Families of rows that turns and mirrors carry onto each other, the same ones carrying the whole set onto itself: the rest of each named row's family, in list order:
6 families of 6 rows:
liki: [-1.4 15.1  3.2 25.6  9.9 -7.6 -4.2 11.4]
roge: [-2.4 -2.9 31.8 20.7 25.3 -3.5  8.1 -9.9]
velud: [  0.2  18.3  37.5  13.4  15.5 -20.1   1.3   8.3]
senas: [  3.0  15.0   5.5  31.1  22.2  -7.8 -11.9   8.6]
tedov: [-12.1  -2.6  23.8  16.7  38.1 -12.4   1.0  -9.5]
tezem: [-10.3  15.6   5.5  26.0  21.7  -9.6 -13.5  12.9]
Kor: [  0.6  13.1   1.9  22.1  21.3 -10.5 -17.3  -2.5]
bemep: [-11.5  10.0  30.9   6.5  11.8 -26.2  -2.9  -1.4]
kiseb: [ -8.1  13.0  11.6  10.5  15.4 -27.8   2.2  14.0]
rol: [-13.5   2.5  32.7  24.5  29.7  -5.7   7.3 -10.6]
zupov: [-15.2   3.0  21.2  21.7  36.4 -11.0   4.7 -13.4]
Doko: [ -7.7  18.5  14.2  18.5   8.2 -21.3   1.9  16.8]
vozok: [-7.5 -1.2 23.5 11.7 33.2  0.4 -0.9 -8.5]
Fasad: [ -2.1   3.9  16.5  21.5  38.4  -7.1  -1.0 -14.3]
Veme: [ 2.6 20.7  4.2 31.2 18.5 -7.1 -7.3  4.0]
Pori: [ -6.5  13.9  29.4  11.6   4.2 -17.9   9.8   3.2]
neneg: [  1.2  19.9  23.3  18.5  15.2 -29.1   6.0  11.6]
Nama: [ -2.3  19.2  21.8  12.5   9.6 -20.0  11.6  12.2]
von: [ -2.8  10.9  31.0  10.6   4.5 -19.6   2.3   7.4]
Zev: [-10.4  -3.5  33.6  25.9  30.4  -8.6   1.2  -8.8]
fifog: [ -0.8   2.6  16.6  19.7  43.9 -11.4   3.9  -2.5]
peri: [-10.7   1.0  32.2  26.9  27.8 -22.7  -1.6 -11.8]
susiv: [ -3.0   7.9   4.4  22.0  27.2   0.3 -10.4  -8.7]
liga: [ -4.2  18.8   2.8  24.8  22.5  -7.2 -13.5  -5.7]
vuta: [ -6.5   4.1  17.7  19.2   3.5 -18.0   8.1  13.8]
kug: [ -1.4  11.2  22.7  12.9  10.8 -23.0   9.4  16.0]
fetuf: [-12.4  10.6  36.6  15.3  12.2 -24.5   6.6   0.4]
Vobob: [ 10.9   9.4   2.5  22.3  24.6 -10.0  -7.7  -5.1]
Zim: [-15.5   7.6  28.8  12.5   4.4 -15.1   3.7   7.7]
tuda: [ 9.9 15.8  6.9 23.7 19.6 -1.5 -5.0  7.2]
Gikat: [ 0.4 10.4 13.5 31.3  9.7 -2.1 -9.9 10.9]
vabe: [-11.5   8.7   0.8  25.2  19.2  -9.8 -14.2  -3.0]
ruzi: [ -0.8   2.6  37.5  29.1  30.8 -12.7   7.3   0.6]
Pez: [-11.0   8.1  24.4  20.8  41.1 -17.9  -3.7 -10.0]
duf: [ -5.9   6.4  40.3  19.7  27.1 -15.5   7.9  -7.3]
Bof: [ -1.4   5.0  10.5  20.7  16.6  -1.9 -17.1  -9.9]

Which other rows belong to the same family as Bof? bemep, kiseb, fifog, Gikat, ruzi
Which other rows belong to the same family as liga? rol, zupov, Veme, Pori, Nama
Which other rows belong to the same family as vozok? velud, tezem, peri, vuta, Vobob

